In the rows, zero is written as 128.
The same turns and mirrors carry the whole set onto itself and the rows of a family onto each other. Which other rows belong to the same family as each row named below? List them in the order they appear above.
These 18 rows form 6 families of 3 rows each.
Q_66: [110 122 141 110  86 157 133 100]
Q_56: [124 110 132 113  94 167 136 109]
Q_606: [121 123 129 138 128  90 110 146]
Q_604: [156 171 136 147 114 129  95 133]
Q_272: [108 109 153 120  91 155 147 119]
Q_563: [166 165 139 136  98 145 105 112]
Q_706: [122 133 155 131  93 176 141 116]
Q_870: [174 161 149 132 102 131 129 113]
Q_12: [118 113 143 133 104  91 116 156]
Q_601: [148 169 112 155 117 149 121 135]
Q_483: [176 149 128 144 116 135 110 116]
Q_744: [110 112 126 120 107  98 106 149]
Q_118: [178 147 130 138 100 135 101 134]
Q_624: [ 94 117 135 136 128 109 121 146]
Q_866: [107 137 126 151 111 116 129 170]
Q_529: [ 97 148 128 129  89 166 139 129]
Q_230: [123 137 140 123 118  80 121 136]
Q_23: [114 119 149 112 104 140 158 103]

Which other rows belong to the same family as Q_56? Q_744, Q_118
Which other rows belong to the same family as Q_66? Q_12, Q_483
Which other rows belong to the same family as Q_706? Q_604, Q_624

The same turns and mirrors carry the whole set onto itself and the rows of a family onto each other. Which other rows belong to the same family as each row named below? List them in the order they appear above.
These 30 rows form 5 families of 6 rows each.
Q_194: [140 132 135 130 108  96 105 143]
Q_292: [128 167 134 157 100 128 170 103]
Q_939: [105 166 121 137 137 120 155  82]
Q_435: [116 158 108 167 114 101 163 120]
Q_257: [105 139 109 154  98 112  99 109]
Q_367: [137 133 119 106 130 142 169 110]
Q_532: [135 118 157 111 142 128 150 136]
Q_75: [103 150 152 136  99 145 156  87]
Q_160: [115 147 158 110 142  97 128 111]
Q_746: [122 157 102 173  95 122 137 117]
Q_786: [112 109 137  98 133 131 121 119]
Q_915: [114 142 136 186 110 146 143 115]
Q_752: [148 106 148 122 118 143 131 136]
Q_531: [117 153 136  96  99 142 138 103]
Q_366: [131 145 159 122 112 141 175 117]
Q_570: [106 131 159 110 137 130 158  98]
Q_732: [ 96 145 110 150 105 156 119 102]
Q_480: [148 147 136 140  86 143 159 105]
Q_173: [140 124 100 162 103 135 116 124]
Q_310: [112 142 125 152 129 152 178 106]
Q_702: [ 96 141 133 165 146 112 109 113]
Q_685: [ 99 161 130 166 102 112 137  88]
Q_683: [127 131  99 163 125 108 111 136]
Q_917: [108 120 116 128 137  98 102 120]
Q_602: [116 116 120 149 146 100 136 150]
Q_811: [116 141 141 177 107 106 115 139]
Q_781: [139 133 124  97 128 101 141 134]
Q_316: [123 140 157 128 129 109 178 131]
Q_506: [107 127 148 124 110 134  93 131]
Q_369: [129 109 124 127 137 121 116 151]

Which other rows belong to the same family as Q_160? Q_939, Q_531, Q_732, Q_702, Q_506
Which other rows belong to the same family as Q_75? Q_257, Q_786, Q_570, Q_685, Q_917
Which other rows belong to the same family as Q_602? Q_435, Q_752, Q_480, Q_173, Q_316

The same turns and mirrors carry the whole set onto itself and the rows of a family onto each other. Which other rows belong to the same family as each row named below? List them in the order they appear above.
These 16 rows form 4 families of 4 rows each.
Q_759: [125 146 138 140 146 114 113 112  91 130 111  82 139 112 149 123 113 139
 149 117 160 112 143 155 142 145]
Q_713: [129 146 148 152 113 134 151  97 128 129 117 140 140 170 134  89 157 151
 156 132 129 143 129 118 105 111]
Q_16: [113 132 113 133 156 144 142 124 107 125 126 161 125 140 122  97 144 151
 133 142 107 147 117 112 103  82]
Q_415: [104 123 150 125 147 103 112  97 105 137 118  94 144 116 161 116 106 134
 140 119 176 114 109 134 129 131]
Q_274: [124 109 125 118 113 144 139 116 168 132 152 150 122 138 104 109 174 126
  87 144  87 121 122 124 119 114]
Q_794: [121 143 125 140 117 120 153 133 106 147 113 133 132 151 129  93 145 155
 160 137 118 134 135 113  93  83]
Q_104: [120 128 143 113 147  95 108 143 114 136 100  76 131 110 143 124 128 124
 150 117 172 103 135 138 134 135]
Q_762: [130 132 135 138 143 107 101  98 130 130 112  92 149 105 133 147 128 160
 151 101 138 100 124 165 160 135]
Q_499: [144 132 112 123 122 160 135 137 156 134 134 159 112 152 105 135 156 127
  94 156  95 106 120 113 121 134]
Q_995: [128 115 118 133 111 142 149 125 132 141 154 173 127 162 120 134 148 145
  92 154  86 119 137 130 114 129]
Q_442: [126 100 140 117 142 105  93 151 154 141 134 127 115  99 129 165 119 133
 121 129 153  98 122 140 148 164]
Q_684: [130 144 122 134 118 168 158 144 145 110 139 145 107 155 110 117 131 121
 105 156 116 135 106 108 103 120]
Q_402: [122 110 124 121 105  97 114 113 151 147 141  75 136 111 105 149 112 118
 120 123 146  98 101 151 154 149]
Q_117: [106  91 127 104 131 105 119 145 148 131 148 114 137 111 107 174 113 123
 109 134 133 103 113 150 161 153]
Q_668: [101 116 139 102 130 122  98 134 167 104 140 114 127 101 138 165 118 123
  96 117 136 111 115 139 157 148]
Q_749: [121 150 122 131 112 133 162 123  98 129 119 123 143 180 134 100 156 137
 128 139 106 132 153 125 105 103]

Which other rows belong to the same family as Q_749? Q_104, Q_995, Q_442
Which other rows belong to the same family as Q_16? Q_762, Q_684, Q_402
Which other rows belong to the same family as Q_713? Q_415, Q_274, Q_668

The same turns and mirrors carry the whole set onto itself and the rows of a family onto each other. Which other rows belong to the same family as each row named below? List them in the order they appear above.
These 16 rows form 4 families of 4 rows each.
Q_205: [113 132 125 108 104  98 123  83  91 148 120 157 165 143 116 134  82 125
 112 135 161 150 115 132 101]
Q_808: [100  99 161 162 145 109 157 127 154 149 146 167 160 108 164 124  96 130
 114 138 118 186 101 131 142]
Q_776: [102 118 132 128 112 115 146  80 130 138 104 165 143 139 144 118  76 113
  92 137 168 145 141 136  84]
Q_405: [132  79 146 146 129 104 123 129 142 147 157 118 120 156 118 114 132 167
 123 137  91 170 143 132 179]
Q_673: [ 94 123 111 133 121 137 147  90 145 136 120 175 159 127 148 140  79 133
  92 131 140 157 115 125  84]
Q_784: [126  94 164 134 136  90 112 124 138 168 153 129 121 138 126 126 129 177
 163 137 126 151 155 134 168]
Q_101: [123 125 131  92 125  94 112  80 121 152 120 129 127 182 106 149 109 176
 138 148 131 147 162 120 120]
Q_482: [134 110 109 120 104 121 111  82 141 129 120 126 107 172 106 151 101 176
 109 140 105 141 157 130 113]
Q_298: [114  83 183 141 150  99 133 111 128 130 147 120 109 142 135 109 137 166
 117 148 104 157 161 131 171]
Q_579: [111  85 156 140 163 108 134 117 144 139 161 136 128 148 148 134 126 184
 112 148  75 174 145 133 161]
Q_914: [108 102 133 112 129 121 116  72 124 124 113 131 103 172 127 135 111 172
  92 146 127 126 179 130 115]
Q_378: [117 102 159 148 114  94 124 128 107 165 155 157 160 100 135 112 101 125
 138 123 158 155 107 146 150]
Q_750: [109  99 183 156 134  94 163 120 133 143 138 154 148 108 152  92 101 107
 117 138 147 175 123 137 141]
Q_654: [122 114 122 144  94 121 140  80 131 145 108 166 154 145 117 136  56 128
 110 140 147 157 114 131  86]
Q_37: [120  83 158 170 119 105 152 128 131 162 146 158 166 129 129  99  86 118
 124 138 133 186 100 133 150]
Q_145: [105 108 106 111 140 135 124  79 136 125 135 144 127 166 132 149 110 187
  90 141  97 145 159 127 103]

Which other rows belong to the same family as Q_808? Q_673, Q_579, Q_145
Which other rows belong to the same family as Q_405? Q_482, Q_654, Q_37

